One turn sends every row of this set to another row. A few are shown first. Where does it send the rows asked after them?
k_553: [-13  -3   0  12  64 -24  18   3  -6  -7   6   3   9   0  -1 -11  -5 -14
   3]
k_105: [-12  22  -7   9  25  13  -1  -6 -30  12   2 -39  13  12  23   1   1  -6
 -14]
k_789: [ -1  19  17  23  49  25   9  -1   1  20   4  16 -14   9 -21  24  -8  -4
  -7]
k_707: [-17  -8 -21  20 -17 -26  -9   8  20  -7  -3  18  -1 -19 -17 -44 -14  -7
  -3]
k_167: [ -2  19  24  14  34  16  -4   7 -28   0  29 -23  -5 -18  16   8   0  -1
 -19]
k_999: [-12  -9   1  15  61 -18  21  11   2 -16  15   6   2  -5  -9 -11 -13 -14
   4]
k_629: [  2  15  28   0  -7  22 -17   5  11  21  14   7 -12  -6   4  15  15  37
   2]
k_75: [ -9  23   6  19  47  19   6  -8  -3  25  -8   7  -5  22 -16  24  -4  -5
  -4]
k_717: [ -5   4   6  22  18  37   9  18  -8 -17  37 -23 -17 -14  -4  -8 -26   1
 -13]
k_563: [ -9  16  -5  24  39  31  11  -6   7  20  -8   8  -7  29 -21  16 -13  -7
  -3]
k_273: [-19   7 -24  19  11  36  10   1 -10  -7  11 -38   3  18   3 -15 -24  -5
  -9]
k_322: [ -6  14   6  25  41  33  13   2   9  14   6  15 -17  15 -29  16 -18  -6
  -3]
k_210: [ 16   9   1  14 -34   0   8   7  -3  -6   1  -2 -27 -42   6 -32 -10 -11
 -17]
k_934: [ 10  19 -11   5 -37 -10   1 -12 -18  10 -22 -14  -8 -20  20 -28   0 -17
 -16]
k_878: [  6  18   0  17 -39 -32   8  -4 -19  -2  -1  12  14   6   7  19  17  -7
   8]
k_315: [-17  -7 -13  12  57 -21  20  -1  -4 -10   0  -2  11  12  -4 -14 -11 -16
   7]
k_626: [ 17  19   9   8 -26 -12  -1  -3 -18   5  -6  -5 -19 -42  19 -22   6 -13
 -20]
k_916: [  3   8 -20  25 -52 -17  16   0  -5 -11   1   6  10  16  -5   7   1  -6
  14]
k_631: [ -3   3  11   7 -19  37  -9  10  26  12  15   7 -16   3  -9   5  -1  34
   9]
k_370: [ -9  -2   3  17  -5 -35 -15  14  12  -6   9  26  -7 -40 -11 -35  -3  -3
  -9]
k_954: [ -6  17   8  -3 -10  18 -16  -8   7  28  -6  -1   0  15  11  12  18  32
   6]
k_307: [-21   1 -23  10 -13 -39 -15  -5   4   6 -20  10  14  -9  -3 -38   1  -9
  -5]
k_73: [ 10   4  -3  28 -47 -12  17  14   3 -20  20  19  -6  -3 -13   9  -4  -3
  12]
k_905: [ 15  14  16  22 -35 -27   9   8 -12 -11  20  21   1 -15  -2  20  13  -2
   6]
k_982: [-11   8   3  11   1 -49 -20   0   0   8  -9  19   8 -29   1 -29  10  -5
 -11]
k_196: [-10   7  -5   3 -21  35  -9  -2  19  21  -4  -3  -3  23   0   1   4  30
  11]
k_91: [-18 -10 -11  14  57 -14  23   6   5 -15   8   3   2   7 -12 -18 -16 -16
   9]
k_884: [  9   8 -19  12 -42   6   9  -4  -3  -2 -13 -13 -17 -19   7 -37 -13 -18
 -14]

k_884 -> k_210
k_629 -> k_954
k_307 -> k_707
And these:
k_717 -> k_167
k_75 -> k_563
k_905 -> k_878
k_315 -> k_91

One turn sends every row of this set to another row. A few are shown first. Where does it send the rows asked after them?
k_694: [ -5 -20  19   3  -8  25  -2  -9  -2  26   5 -21]
k_240: [-43 -11   1   4  18  -6  -9   5  -6 -24 -15  18]
k_822: [-35 -15  -1  11 -17   3  -9  -8  17 -18 -34 -18]
k_771: [ -2  -9   9   7 -17  35   0 -12   5  26  -2 -15]
k_462: [  0 -10 -28   7 -23  30 -21   2  21 -21  -1 -21]
k_525: [-29  -6   6   2 -15  -9 -16 -17  29 -36 -31   5]
k_935: [ 19  -8  18  16 -16  17   9  33  24  18  -4   2]
k_918: [ 35 -12   6  -6 -44  -4  -1   9   6 -14  -7  20]
k_242: [  6   0  18 -25 -26   9 -21 -22  34 -18   5  16]
k_305: [ 14  -7  43   1  14   0 -11 -18  16 -10  15  26]
k_270: [ 35 -22  28  -1 -16 -15   1  16   5 -19   0  20]
k_698: [ 20  13 -12  19 -24   5  16  18  -4 -27  10  15]
k_939: [-53  -2  -9   0   4  10  -9  10   6 -14 -23   8]
k_355: [-41  -3  -5  -1   6  -4 -12  -3  -3 -32 -17  25]
k_831: [ 23  -5   1  13 -12  -2  15  24 -16 -36  13   1]
k_148: [  2 -11  31  17  12   8  -5 -15  -5  21  16  13]
k_252: [-27  -3  18  19   7 -20 -15 -18  23 -29 -21  24]
k_732: [ 27 -19  37  12  -1   0   7  32  15   1   3   7]
k_572: [  5 -15   2  39  30   6 -12   4   5  -7  20   9]
k_633: [ 12  23  -8  20 -23  13  16  29  16 -19  10  11]
k_652: [ -4 -18 -16  32   7  28  -9   9   6   5  10 -21]
k_417: [ 12  -7 -15  -4 -18   9 -28  -8  32 -46   8   9]
k_319: [ 3 -6 33 21 17 17  1 -6  5 24 12  6]
k_386: [-39 -13   2  30   2   3  -3  -6   3   0 -29 -13]
k_349: [ 16  -5  11   9  -2   5  15  39   5 -34  12 -10]
k_518: [  9  -2  33   1   2  -4 -16 -25  16  -8  17  37]
k_980: [ 10   9   5  11  -6  14  14  44  25 -22  10  -3]
k_531: [ 14  -7   5  19  15  -6 -23  -8  22 -37  20  26]
k_737: [ 23  -2   1   7 -44  15   8  19  19  10 -10  12]
k_796: [-33 -11  16  37  18 -13  -2 -11   5  -9 -20  13]
k_615: [ -6 -11  12 -20 -34  28 -16 -13  21   2  -5 -19]
k_767: [  8  -8   4 -18 -40  25 -11 -18  15  -5 -10 -13]
k_200: [-45   2 -12  -3  -3   3 -11   3   5 -26 -22  18]
k_745: [-48  -8   1   5  18   7  -8  11  -2 -16 -20   8]
k_949: [ 15  -5  24 -23 -20   4 -18 -24  24 -29   2  15]

k_349 -> k_633
k_572 -> k_462
And these:
k_319 -> k_767
k_745 -> k_200
k_386 -> k_525
k_270 -> k_935
k_694 -> k_242

